In the data rows, 128 means zero.
Here are some rows, each followed by its group. Groups can overlap.
[181  87  84  44 114  37  81 103 104 122 199 111 136  59 147 149  95  34 126 128  83  90  96 136 120 177 184  94 116 109 158  91] A
[ 77 104 138 170  91 127  95 139 110  78 100 124 153  95 144  87 148 136  78 154 157  76 120 124 182 120 119 157 154 158 139 184] B
[100  93 220 161 114 109  93 162 163 113 172 153 195 158  88  86 110  83  86 168  61 113  29 129 157 169 178 146  83 178 169 164] B
[156 101 133  66 130  62  95 128 124 132 164 159 135  78 112 133 139 102 112 140  84 103  93 155 145 189 154 132  97  94 117 115] A
[115 100 202 155  95 113  84 156 160 105 172 148 191 146  92  94 105  85  79 175  73 115  54 123 165 158 167 144  87 182 140 151] B
[150  98 161 163 152 113 162 143 128 145 136  73 135 208 126 144 125 109 139 112 125 160 111 146 108  84 154 132 100  98 165 120] C
[141 103 104 144 109 123 130 110 100 119 102  68 131 135 176 132 110  67 121  79 144 104 147 106 110  80 169 118 179 142 200 141] C
[119 197  98 116 165 172 174 129 148 184 119 172  73 144 138 162 149 182 179  86 135 158 150 105 109 150  82 103 147 128 102 131] D
[ 78 130 154 127  78 168  88 124 120  67 116 152 165 105 101  71  85 145  98 173 133  95 132 101 147 120 123 152 144 164 129 164] B
[138 112  77 137 110 109 111 103  89 111  99  59 115 135 193 140 103  86 123  66 181 101 161 116 109  64 136 124 195 129 180 155] C
[161 148 116  96 166  77 114  78 135 156  91 163 117 124 121 200 152 153 173 110 154 149 137 173 124 138 121 108 141 110  77 140] E
[ 94  76 125 153  85 133 124 138 108  73 102 146 192  68 113  68 158 115  58 155 116  67 193 146 182 159 144 170 162 161 123 164] B
[119 117 185 145  95 106  89 136 166  99 174 156 189 141  96  93 106  95  77 171  83 115  75 127 153 165 155 133  86 182 131 162] B
[108  74 209 117 137 119  90 158 118 105 125 143 176 136  92  99 141 127 112 158  97 104  60 166 161 142 181 182 106 100 135 150] B
[ 85 107 118 165  85 141 114 125 110  68 125 133 162  85 131  79 127 124  76 163 141  80 141 116 165 134 117 139 139 175 133 173] B
[ 99 109  78 133  64 141 109 118  97  52 115 112 145  35 137  67 134 133  64 176 163  70 193 108 166 125 100 145 154 149 119 134] B
[154 132 165  95 138  59  71 111 155 127 201 145 121 117 104 154 105 105 143 193  94 148  21 129 130 159 141 104  36 121 114  94] A
[145 145 109  96 145 124 107  76  99 143  67 142 116 146 119 193 117 168 182  95 177 158 145 168 108  96 116 109 169  95  97 131] E
[152  98 150  50 148  76  97 139 114 136 161 150 129  84  99 136 135 110 123 144  90 105  76 159 138 184 165 141  93  80 120 100] A
[103  95 215 121 129 110  81 157 121 108 133 141 165 138  97 101 117 126 112 170 100 116  52 150 152 132 172 176 102 109 137 146] B
[102 108 131 142  79 142 111 135 125  75 114 145 182  80 123  66 129 120  70 163 122  78 173 127 162 147 125 159 154 165 115 158] B
[208 129 108 148 111  21 111  92 195 128 235 110 141 107 121 166 106  22  90 173  69 154  53  89 128 179 141  33  33 201 152  79] A
[ 90 120 143 143  85 136 106 135 128  75 121 135 169  91 120  70 122 133  80 166 125  84 153 118 159 145 119 159 143 160 121 162] B
[151 124 154  99 159 118 112 110 128 143 119 157 142 148  59 179 122 147 190 153 125 177  97 177 113 135 142 114 102 102  93 106] E
[153 138  96  86 141 115 110  75  92 139  36 139 108 125 118 194 127 167 189  93 197 158 178 177 111  91 114 117 194  92  84 106] E
[ 80  85 145 128  88 127 113 142  94  82  91 138 160  87 129  69 142 129  83 156 148  74 151 152 162 136 130 185 153 132 121 156] B
[171  99 133 170 131 114 151 124 128 137 115  74 150 174 135 150 137 102 123 114 142 159 160 135 110  77 147 123 128 124 150 111] C
[139 228  71 129 153 141 170  86 167 177 135 150  44 140 151 178 143 180 164 102 173 179 144 100  99 135  42  69 121 137  87 108] D
[145 157  93 174 100 126 147 128 183 125 169 118 119  94 134 110 139 115  89 164 120 148 143  83 139 137  81  90  88 185  99  89] F
[ 84 118 112 162  74 127  98 125 116  71 106 130 156  76 145  79 129 125  73 163 153  80 157 114 170 117 111 151 158 176 121 175] B
[122 116 194 153 100 121  86 140 169 105 178 154 201 144  90  93 107  91  99 176  59 114  62 128 155 166 170 124  81 189 141 154] B
[128 116  65 149 126 123 155 119  80 115  66  40  90 111 208 123 155 137 133  85 216 117 210 129 108  37  94 149 175  77 133 127] C
[154 197  57 108 127 131 153  84 145 168 160 120  61 141 182 174  89 106 150  69 138 146 139  65  90 130 102  55 155 174 157 104] D
[169 109  99  84 130  62  91 103 113 138 145 114 128 104 150 171 116  54 128  95 104  96 109 127 119 145 175  97 145 138 172 137] A
[162 105 132 166 136 108 156 121 123 138 115  68 137 177 144 150 133 108 129 111 154 158 141 146 103  76 146 125 126 110 155 107] C
[141 135 131  72 169 132 107  95  91 146  52 141 113 149 106 191 125 184 214 107 169 167 140 178 100  85 136 134 167  62  91 117] E
[142 120  85 178 106 155 162 121 120 112  92  59 122 135 156 115 123 124 116 113 181 141 200 107 106  48 105 123 155 135 127 111] C
[ 51 102 141 122 114 138 104 141  86  84 106 128 141 114 150  86 129 158 126 141 164  80  97 155 142 114 135 181 135  99 139 192] B
[106  87 126 148  76 144 126 141 102  74 106 142 189  75 113  66 152 117  67 157 117  70 182 150 172 159 136 162 153 163 124 165] B
[ 60 131 167  89  89 164  63 139 103  67 111 179 159  88  93  79 104 175 113 184 128  88 126 124 165 147 121 181 143 128 101 161] B
[119 186 142 172 114 144 124 128 190 131 187 138 121 142 134 118 108 124 114 155 108 146  81  63 128 142  96  95  88 199 117 130] F
[220  96 155 124 124  41 123 131 195 150 240 132 181 122  89 151 124  16  85 164   7 146  62 128 138 209 197  65  33 174 151  65] A
[146  94  93 148 103 138 123 120  98 115 105  65 142 123 159 134 111  62 120  87 141 111 160  98 110  77 165 110 184 150 196 131] C
[187 179  84 147 159 135 201 101 176 180 163 126  93 161 126 181 142 133 150  99 109 189 178 111  99 156  93  56 103 147 106  85] D
[ 82  86 157  77 108 166  71 148  67  93  66 142 172 117 122  93 102 143 140 111 130  72 144 159 142 117 180 204 210 101 155 171] B
[135 144 132 187 120 114 155 144 181 143 175 127 124 124 142 112 157 102  70 145 100 128 109  94 149 162 116 111  84 192 123 127] F
[123 195  85 124 170 187 175 111 133 173  96 138  53 168 136 178 139 203 199  70 175 178 169 110  89 106  72  94 163 106 112 124] D
[ 94  82 139 151  80 138 114 146 102  83  93 138 180  78 125  67 148 117  66 159 126  66 173 152 177 144 129 175 162 157 121 164] B
[105 147 132 169 115 172 123 117 112 116  74  67 103 185 172 129  98 152 161  98 200 155 124 102  97  17 109 128 153 125 159 134] C
[ 88 165 208  46 185 193  96 158 106 153 109 198  93 175  65 149 114 243 237 158 124 170  62 171 110 134 115 171  94  28  81 116] G
[122 133 157  36 150 144  79 150 110 143 146 180 120 114  88 135 107 154 181 137  81 129  80 134 119 163 156 155 119  63 116 104] G
[126 116 192 151  84 134  87 142 172  93 188 156 205 136  75  83  84  85  87 200  43 129  80 102 157 168 161 122  77 192 136 121] B
[ 82  85 163  83 117 157  79 157  65  96  66 146 169 120 128 100 110 135 140 110 129  65 140 160 143 121 180 196 206 109 155 189] B
[141 112  74 120 122 107 125 107  88 115  88  60 122 128 192 149 112  90 128  74 170  95 181 126 105  68 143 125 196 121 179 148] C
[126 211 104 117 160 179 164 131 164 178 130 165  63 150 133 154 133 182 164  92 130 152 155  93 107 152  75 110 147 142  94 121] D
[102 219 115 146 173 185 172 122 157 184 141 131  39 206 177 171 114 183 206  70 155 172  78  85  76  97  80  84 127 137 143 149] D
[152  87 199 162 159 124 150 165 132 168 124  91 145 213 130 138 127  93 147 103 111 164  84 150  96  76 181 152 110  90 168 120] C
[ 79 100 114 150  83 140 119 120 104  67 113 132 162  77 127  71 130 132  68 158 148  76 163 133 166 143 116 149 145 149 132 174] B
[160 187  55 112 140 143 162  98 155 164 157 120  67 136 174 172 103 101 159  69 124 136 154  62  93 146 102  57 155 168 157 115] D
[125 127 171 125 135 178 106 144 113 120  96 103 128 155  81 122 103 171 179 175 155 186 130 125  88  42 124 152 107  65 115  66] C
[144 112 135  73 143  68  96 128 137 141 160 162 143  78 116 140 138  99 134 152  77 100  89 148 131 194 153 123  98 121 113 123] A
[ 91  91  91 127  64 133 117 128  89  60 109 109 143  43 135  60 131 126  56 169 170  63 177 124 152 122 108 159 154 140 126 144] B
[145  83 200 177 164 117 160 164 141 169 129  89 150 218 131 141 135  85 143  99 101 156  80 149 105  83 188 146 100 128 172 135] C
[130 119  69 124 113 111 112 103  88 109 101  60 115 132 193 138  91  86 130  82 186 104 162 102  91  62 131 116 191 123 179 143] C
[113  66 200 134 117  99 106 152 125 106 124 157 195 128  98  93 149 104  77 155  92  90  93 184 175 169 182 178 117 135 131 159] B
[147 149  85 183  90 117 156 113 167 122 167 121 118  94 136 109 142 109  62 150 132 136 158  87 150 156  78  90  92 184 113 101] F
[141 155 148  19 137 151  74 145 125 134 154 169 125 103  73 133 100 164 176 161  73 138 112 121 114 168 142 138 107  72 101  84] G
[144 108 133  77 147  63  93 130 129 139 164 157 132  93 132 144 140 101 130 136  89  98  69 158 145 195 157 134 110 114 122 134] A
[149  95 205 174 162 106 146 163 140 172 117  88 150 215 147 147 145  92 144  98 112 153  81 151 106  84 183 149 116 116 166 140] C
[ 81 106  88 124  78 130 106 126  82  65 114 118 139  55 150  73 144 140  85 158 168  69 159 136 158 123 104 158 147 123 128 155] B
[107  87 204 153 107 118 106 157 140 108 179 156 190 158  74  89 102  87  85 174  66 113  44 139 160 164 178 137  75 161 163 157] B
[130  84  81 163 131 123 176 134  84 120  65  55 104 112 192 116 184 118 107  86 197 106 217 133 116  65 122 156 182  94 148 142] C
[152 113 169 180 155 110 138 150 150 164 122  68 139 205 148 146 128 100 146 102 130 159  86 140  97  66 161 134 116 127 160 123] C
[115 118 107 129 134 170 138 112  63 116  23  73 105 152 153 143 130 187 177 101 228 147 197 158  91  23 105 152 193  60 126 127] C
[125 140 122 189 129 111 161 140 171 142 179 119 118 137 144 118 157 109  89 140 102 129  88 102 153 155 109 103  82 177 137 147] F
[126 119  82 181 117 137 169 111 108 114  88  51 113 147 184 125 137 129 110  89 203 132 195 123 113  51  99 126 163 123 144 144] C
[113 163 134 108 138 160 128 130 138 118 168 122  87 142 109 116  92 167 156 165 140 161  89  96 105 112  91 114  71 105 121  90] F
[173 116 153 167 139  79 164 144 194 155 206 143 159 144  99 129 147  79  76 150  46 149  99 131 149 194 150  97  45 178 122 110] F
[107  89 101 123  64 154 116 134  90  60 118 122 154  44 120  48 119 128  64 176 142  72 183 115 159 131 116 169 152 138 120 118] B
[124 216  97 116 173 141 158  99 152 184 116 147  24 152 156 181 150 197 184  87 186 174 112 112  99 112  52  90 118 103  82 119] D
[161 133 153  91 127  57  73 110 166 129 206 148 134 111  96 153 101  97 137 194  87 149  33 125 127 161 144  94  40 131 110  97] A
[125 130 162  22 157 140  86 149 108 142 155 177 126 115  81 135 102 151 178 141  83 124  92 143 117 175 156 159 117  59 114 103] G
[124 182  87 125 185 141 182 110 137 182 109 150  38 151 150 187 165 193 191  81 172 171 131 137 113 127  80  90 127 103 103 125] D
[193 172  98 158 147 139 197 118 193 192 167 143 111 163 113 173 147 109 137  95  85 189 174 100 107 163 110  64 111 172 110  74] D
[169 153 139 107 142 100  97  83 150 131 104 154 140 143  89 183 117 163 167 147 127 184 125 155 137 129 117  98 111 123  75  96] E
[120  70 189 130 101 118 108 154 115  96 145 157 200 125  75  90 126 102  80 171  72 108 108 158 165 167 182 161 100 131 140 139] B
[101 179 222  52 170 187  86 157 138 156 111 201 113 164  56 136 114 234 209 164 102 172  84 146 122 144 117 175 102  53  67  96] G
[122 107 163 131 146 163 132 148 103 121  99 105 148 162  90 120 126 164 169 152 145 170 135 149 103  71 131 157 116  64 121  94] C
[ 93  85  88 125  71 120 121 123  84  67  94 112 142  43 149  64 158 126  48 156 166  50 197 139 172 136 109 171 167 129 127 164] B
[158 100 189 167 152 115 148 162 152 161 132  85 155 213 131 143 132  99 133 108 105 158 105 142 107  97 169 144 110 106 162 122] C
Which 4 groups are nearest to each row below, nearest first, going by the distance to the group's nearest row?
[178 130 128 163 116  95 149 126 188 139 192 132 149 114  86 128 134  87  78 173  80 164 125 101 139 169 122  92  57 174 101  68] ~ F A D B
[117 107  91 203 132 106 169 133 113 136  86  56  99 142 230 122 173 100  96  64 195  90 155 131 125  67 124 142 178 153 166 187] ~ C B F A
[168 100 133 177 141 114 157 127 145 139 120  82 159 165 127 145 139 101 120 108 126 156 166 140 116  77 144 117 119 118 147 114] ~ C F E A
[134 192 143 111 174 177 153 140 154 177 148 164  81 168  89 157 121 191 203 138 118 207 111 111  83 123  92 110  80  89  91  66] ~ F D E G
[174 198  68 159 149 133 192  88 191 172 184 119  74 167 123 185 120 122 148 105 128 207 146  78  91 133  75  25  81 166 129  79] ~ D F E C
[154 144 107 115 162  83 121  87 132 159  88 156 114 132 131 205 157 148 178 103 148 140 117 186 134 142 120  96 139 124  86 150] ~ E D A C
[129 181 134  96 183 176 171 129 127 176 132 158  68 170  98 163 127 202 204 126 138 197 116 135  85 121  90 115  85  69  87  89] ~ D F E G
[114  83 191 133 123  99 100 154 137 109 136 154 197 134  99  96 138 106  84 148  81  95  98 172 172 170 177 171 112 140 125 171] ~ B A F C
[121 176  70 147 177 138 200 140 142 194 125 113  38 139 203 156 172 145 158  57 159 131 151 106  93 123  83 114 145 125 126 138] ~ D C E F
[183  99  93  57 119  81 103 101 103 123 157 120 138  92 116 154  95  59 130 113 103 119 135 127 114 157 173  89 145 109 162  83] ~ A C G E
[172  97 115 107 133  61 111 121 129 131 170 108 125  87 141 138 150  76 101 140 100 118  93 133 134 150 162 119  85 107 134  99] ~ A F C B
[138  87 195 120  82 119  91 145 138  94 146 150 199 111  58  77 114 102  61 190  70 119 115 136 172 156 174 161  97 152 111 106] ~ B A F G
Which 4 groups are nearest to each row below, nearest first, going by the average distance to the group's rows?
[148 108 115 146 111 113 113 124 108 128  99  70 128 141 187 134 106  69 116  75 149 101 139  92 110  67 166 128 186 158 191 152] ~ C B F E
[168 118 161  99 123  69  83 129 170 134 195 145 147 102  83 145 117  81 117 197  71 141  45 134 141 177 148 101  44 143 110  80] ~ A F G B
[148 196 106 112 159 131 140 122 163 192 174 140  68 173 178 176 107 107 163  58 106 136 102  71  97 145 126  84 150 162 161 140] ~ D F E C
[ 87  92 113 136  79 138 113 127  80  72  87 127 156  66 139  74 141 137  70 153 171  70 180 148 171 121 113 177 171 132 112 161] ~ B C F E
Which 5 groups are nearest to each row below, nearest first, going by the distance to the centre of the group?
[ 88  86 136  78  91 121  68 130  83  71 125 141 156  86 135  89  97  99  99 136 115  49 107 126 152 147 169 166 176 119 173 168] ~ B A C F G
[ 70 114 171  89  98 161  68 154  98  78  95 182 175  81  95  69 131 171 112 170 120  74 140 147 179 157 133 199 160 124  97 171] ~ B G E F C
[146 118 110 155 105 135 175 138 144 129 168 127 127  99 106  96 142 105  82 158 103 139 148 108 137 162 115 110  82 147 122  81] ~ F B A C D
Which 4 groups are nearest to each row below, nearest first, going by the distance to the centre of the group?
[138 152  91 188  93 105 168 104 176 126 171 120 114 107 149 107 139  94  59 140 134 129 124  98 137 154  87  82  89 205 118 127] ~ F B A D
[ 89 108 202  57  88 182  57 151  88  61 124 166 168  93  17  66  86 198 139 243 113 139 117 140 148 121 130 187  84  49  91  75] ~ G B E A
[ 90  82 159  88 106 169  80 147  67  94  64 151 178 113 109  92 109 127 145 131 117  73 158 153 140 126 185 184 208 115 153 157] ~ B C E G
Which 5 groups are nearest to each row below, nearest first, going by the distance to the group's nearest row?
[149 118 142 196 146 107 151 132 140 146 117  66 135 195 159 154 127 101 127  97 143 158 111 126 110  62 141 114 117 134 164 145] ~ C F A E D
[111 231 119 156 166 178 152 122 181 183 131 127  44 195 178 169 122 177 193  77 156 175 104  67  87  93  69  84 136 161 124 147] ~ D C F E G
[188 192  83 167 155 144 187 117 199 182 183 135 100 165 117 176 128 118 137 110  91 202 158  70  96 141  90  47  91 182 111  81] ~ D F E C A
